One turn moves each row of this set onto another row. After a few examples, where does it send each row asked below?
K227: [  1  10  21  -8  33  -2   9   8   4  14   4 -35  24]
K452: [ 23   2  22   2 -18  -7  15  25 -12  -5   8 -10  16]
K492: [-11 -21  -2   8  15   9  -4   4  24 -22 -47 -28 -13]
K724: [  2   7  21  -8  35  -4   8   5   7  16   5 -30  25]
K898: [  0 -29 -17 -15  -5  17  29  17   8 -10 -21 -16  30]
K447: [-11  -7   2  14   0   0  -5  15  56   7  -8  -6   6]
K968: [ -8   9  -5  24  -2  -2 -13 -22  -8 -35 -12 -17  14]
K244: [  1  14  14  -2 -24  36  -9  -9   1 -32 -18 -18  -2]
K719: [-10  -9  -1  15  -3   0  -4  20  53   7  -9  -9   3]
K547: [-14  -2   3   9   1  -3 -11   0  54   5  -8 -17  -4]
K689: [  7   9  32  -5  18  20  20  29  23 -33   1 -27  16]
K181: [-31   0  15 -11  -6 -18  14  -9  34 -23   0  -1  20]
K62: [-15  -7   3  -8  12  31 -22   5  23  -5 -28 -43  33]
K625: [  3 -14   2 -19 -30  20  -2  19  -6   5  -8   1   4]
K916: [-12   1  17  15  22 -15   4   9  13   9  10 -29  38]
K489: [ 18   2  26  26  10  -2   0  -4  -5 -39 -29  -3   1]
K776: [-18   2  -5  31   5  -5  -9 -18 -11 -30 -16 -19  17]
K150: [  8   3  30 -15  34   7   5  10  -1  11  -4 -34  13]
K612: [  7  -8  43  -6  14   9   3  26  36 -41 -19 -19  20]
K69: [  8  -1  13 -14 -29  11  10  26  -9   5   0   0   6]
K955: [  2 -20   7  25 -15   2   5  25  40   7 -14   2  21]
K712: [ 17  -7  31 -18  -5  12 -19  11  34 -26 -33  -2   0]
K535: [ -6  -9  15 -21  32   7 -21 -21  -5 -21 -17  -7  22]
K636: [-18  -5  12 -12 -25 -23  14 -11  20 -34 -13 -21  16]
K676: [ -2 -15   7  32  11  29  -9   2  -2 -23 -37  -1  29]
K561: [ -2 -23  -9 -13  -1  24   8  13   6 -22 -16 -34  50]
K364: [-12 -19   4  24  17  25 -16   3  -8 -23 -35   0  31]
K325: [ -7   1   5 -27  -9 -18  -7  -7  -9 -20 -18 -38   1]
K246: [ 16   1  25  26  11   5   3  -2   2 -35 -42  -8  -3]
K153: [  8  -7  10 -15 -28   7  11  25  -8   4  -4   2   4]

K452 -> K916
K776 -> K676
K625 -> K150
And these:
K181 -> K898
K492 -> K244
K62 -> K712
K636 -> K561
K69 -> K724
K447 -> K153
K246 -> K968

One turn moves each row of this set onto another row. After a few examples, where does it send each row asked below?
K831: [-12  14  -6   9  45  17  37  26  41   4  20  -5 -25  18 -11  12 -16 -21
 -15   1   0]
K824: [ -9  13  18  12  58  19  32  17  25  -3 -24 -35  -9  11  -5 -12 -10 -26
  -5 -15 -16]
K332: [-24  -2 -27  26  21   3  20  46  24  -6 -47 -22 -13  19 -19  -3  13 -12
  14 -10  -9]
K479: [  7 -11   7  17 -10  29  10  13  38 -25 -31  -6 -22 -17 -26   9   9  30
  -5   2   0]
K460: [-15  -4 -20   2  54  40  16  35   4 -13 -26  -5  -8  55 -31  20   1  -6
  -9 -12 -15]
K259: [-14  -8 -18  16  70  32   3  30  22  -8   3   3  -6  27   3  10 -26  11
   2   5  -2]
K595: [ 18   2  12  -5  70  21  19  19 -11 -18 -16  -3   0  33  -9   8 -11  -7
  -4 -20 -30]
K911: [  7 -11 -11  26   0  -6  11   5  34  -2 -44 -13 -18   7  -8 -18  18   0
  29   1  -6]
K599: [ 17  11   6 -13  68  26  35   4 -12 -10 -13 -16 -18  31 -26   8  -9  -6
   2  -4 -26]
K194: [ 18 -37  -6  18  10   1 -18  -7  33 -10 -22  -8 -11  28 -16  -3 -16  24
  23   5  -2]
K602: [ -5  10   9   6  52   7  50  19  20 -12 -28 -20  -7  23  -3   9  -3 -25
 -17 -23 -22]
K631: [  8  10   7 -10  30  -5  14  21   4 -10  22   9 -41  27 -48   7 -17  13
   5   5 -15]
K390: [ -3   0  13   6   0  -6   2  20  36 -11  -2   9 -40   0 -47  11   9  27
   9   7  -4]
K643: [ 38  -8  12  -9   7   7 -11   2  18 -16 -11  -8 -17  -1 -50  -6 -11  13
  20   6 -14]
K413: [ -2  -3 -19   1  56  31  27  45  -5 -15 -14  14 -15  35 -18  30  -2  -6
 -17 -11  -8]
K416: [ 33  -8  -4  -5  48   4  -5  12  10  -2   8 -13  -1  10 -18 -17 -34  13
  20  11 -13]
K499: [ 29 -16   5  12  -2  14  17 -19  39  -7 -21  -9 -10  13  -5  -2  18  34
   6   4 -11]
K402: [ -2  -9 -11   3  -1   6  14  19  18  -1 -49  -9 -20  13 -43  12  30  28
   6  10   7]
K61: [-15  10  -8  -6  11   1  33  38  14   1 -20 -18 -29  22 -53  21   4   0
 -18   4   9]
K931: [ 16 -14  -3  25   5  21   4   7  24 -21 -32   0 -22  -1  -9  13  35  34
  21  -4 -16]
K802: [ -2 -29  -5  24  50  -5   1  11  23  -3 -35 -36   1  31   1 -12 -14  13
  21  -8 -13]
K887: [ 15  -2  24  12 -17  20  -4  -4  24 -31 -23   2 -27  17 -31  10   7  20
  -2 -10 -12]
K90: [ 36 -17  -3  12 -15  32  -4   2  29 -13  -7  14 -20  15 -18  -8   8  16
   5   1  -4]
K581: [ -2   9  11  -1  55  11  43  25  29  -7  12   3 -16   9  -3   5 -28  -7
 -27  -4  -5]
K34: [ -6 -21 -17  17  62  27  19  41  31  -7  -6   2   2  23   9   7 -22  -6
 -15 -11  -3]

K61 -> K416
K90 -> K931
K34 -> K413
And these:
K824 -> K831
K390 -> K194

